(in the rows, 128 means zero)
Where one turn sends some rows of the set: a few examples, then the rows asked:
Q_360: [116 134 158 119 143 100  99  90 121 100 145 147 112 133 155 142 117 143
 150 146 132 129  97 143 136 114 111 118  99 150 112 128 147 154 137 107
 126 110 123 117 123 126 162 117 137 101 130 119]
Q_240: [139 121 148 124 122 136 161  92 174 161 129 124 104 119 105 112 143 119
 149 118 147 122 142 161 136 121 129 124 117 162 107 153 104 133 163 128
 114 145 130 156 115 152 126 154 118  98 120 115]
Q_923: [146 128 156 126 133 128 164  98 174 159 132 101  98 126 104 106 132 101
 158 122 151 116 139 147 151 132 131 126 106 146 113 155 111 146 154 115
 110 145 125 150 115 149 126 150 120  88 129 103]
Q_185: [154 134 119 132 142 135  97 121 128  95 148 123 149 111 111 135 123 147
 113 120 128 130 117  84 163 129 144 156 104 133 125 126  99 157 119 119
 132 116  81 150 124  98 123 114 114 152 132 155]
Q_453: [166 133 106 128 138 139  96 125 125  93 149 135 136 114 107 126 122 142
 116 121 134 146 130 103 155 111 165 144  96 127 145 121  97 151 135 131
 147 123  85 142 121 100 131 116 119 149 121 162]
Q_669: [110 154 154 127 125 134 143 143 146 106 131 127 179 135 166 131 149 138
 153 112 135 158 145 109 125 113 131 122 102 154 139 177  92 102 134 130
 124 101 129 169 129 130 122 114 130 136 110 144]
Q_736: [157 128 137 125 123 137 156  94 167 155 146 105  98 114  95 106 138 110
 148 122 168 112 130 159 146 123 127 115 115 149 122 157 108 140 155 138
 122 147 122 149 118 139 122 144 130  96 129  95]
Q_556: [134 157 120 122 124 125 125 133 118 150 144 134  99 126 121 135 144 117
 157 149 133 114 128 121 122 111 114  88  85 129 128 156 120 165 104 101
 127 161 128 121  99 125 116 133  73 176 136 127]
Q_516: [138 148 122 127 129 112 121 126 116 148 134 135  92 124 103 137 146 113
 162 131 119 127 131 112 127  99 123  97  84 126 128 138 141 162 100 101
 122 164 125 111 103 126 112 149  80 161 132 127]
Q_121: [159 125 112 130 122 134  94 116 134  90 143 117 138 108 100 130 124 130
 122 127 123 135 113  98 154 113 143 158 106 118 124 131  86 148 133 113
 146 124  76 143 132 108 120 122 128 158 126 161]
Q_526: [122 120 122 130 164 142 140 134 124  90 145  88 140 161  95  75 115 141
 146 121 144 145 137 143 133 118 117 134  58 139 171 146 100 108 144  98
 116 143 104 155 105 120  85 139 111 128 141 124]
Q_888: [111 147 131 118 124 147 131 150 146 115 139 136 163 136 154 137 156 133
 150 105 142 157 145 115 137 108 128 111  92 145 133 175  96  89 117 136
 117  95 134 160 137 141 119 120 155 139 125 139]
Q_475: [133 135 129 127 143 121 121 137 124 148 133 138 109 133 101 128 137 133
 165 134 125 124 130 121 124 111 114  84  83 128 137 147 131 164 110  91
 120 161 126 115 103 129 117 160  76 176 133 106]
Q_815: [113 142 163 119 149 103 123  92 125  91 132 145 105 143 161 135 134 124
 146 131 138 135 109 141 126 110 102 114  92 146 101 134 150 147 129 113
 120 119 130 125 128 119 169 116 145 110 129 109]
Q_777: [122 144 162 122 147  97 110  88 116 100 146 137 119 142 160 130 133 119
 139 142 139 131  89 157 126 112  93 121  99 152 104 140 132 135 126 105
 128 108 131 113 134 121 151 119 134 111 136 103]
Q_952: [118 110 129 128 165 136 135 139 124 108 149  84 153 169  95  78 128 138
 134 129 149 138 119 136 134 118 104 132  49 141 168 147  93 125 142  95
 109 139 101 145 117 136  93 119 115 111 133 131]
Q_610: [129 121 136 139 164 137 131 131 128 112 152 101 156 154  96  75 110 131
 146 103 131 155 109 140 139 128 115 128  58 144 168 145  92 112 142  93
 108 133  95 144 111 126  74 130 113 114 129 121]
Q_982: [115 150 147 122 118 140 132 150 149 115 143 139 172 137 156 129 153 123
 138 112 122 172 146 121 135 106 124 114 100 145 137 173 103 106 134 139
 129  99 131 167 143 139 101 125 148 114 120 146]

Q_888 -> Q_952
Q_736 -> Q_556
And these:
Q_516 -> Q_815
Q_610 -> Q_453
Q_982 -> Q_526
Q_240 -> Q_475

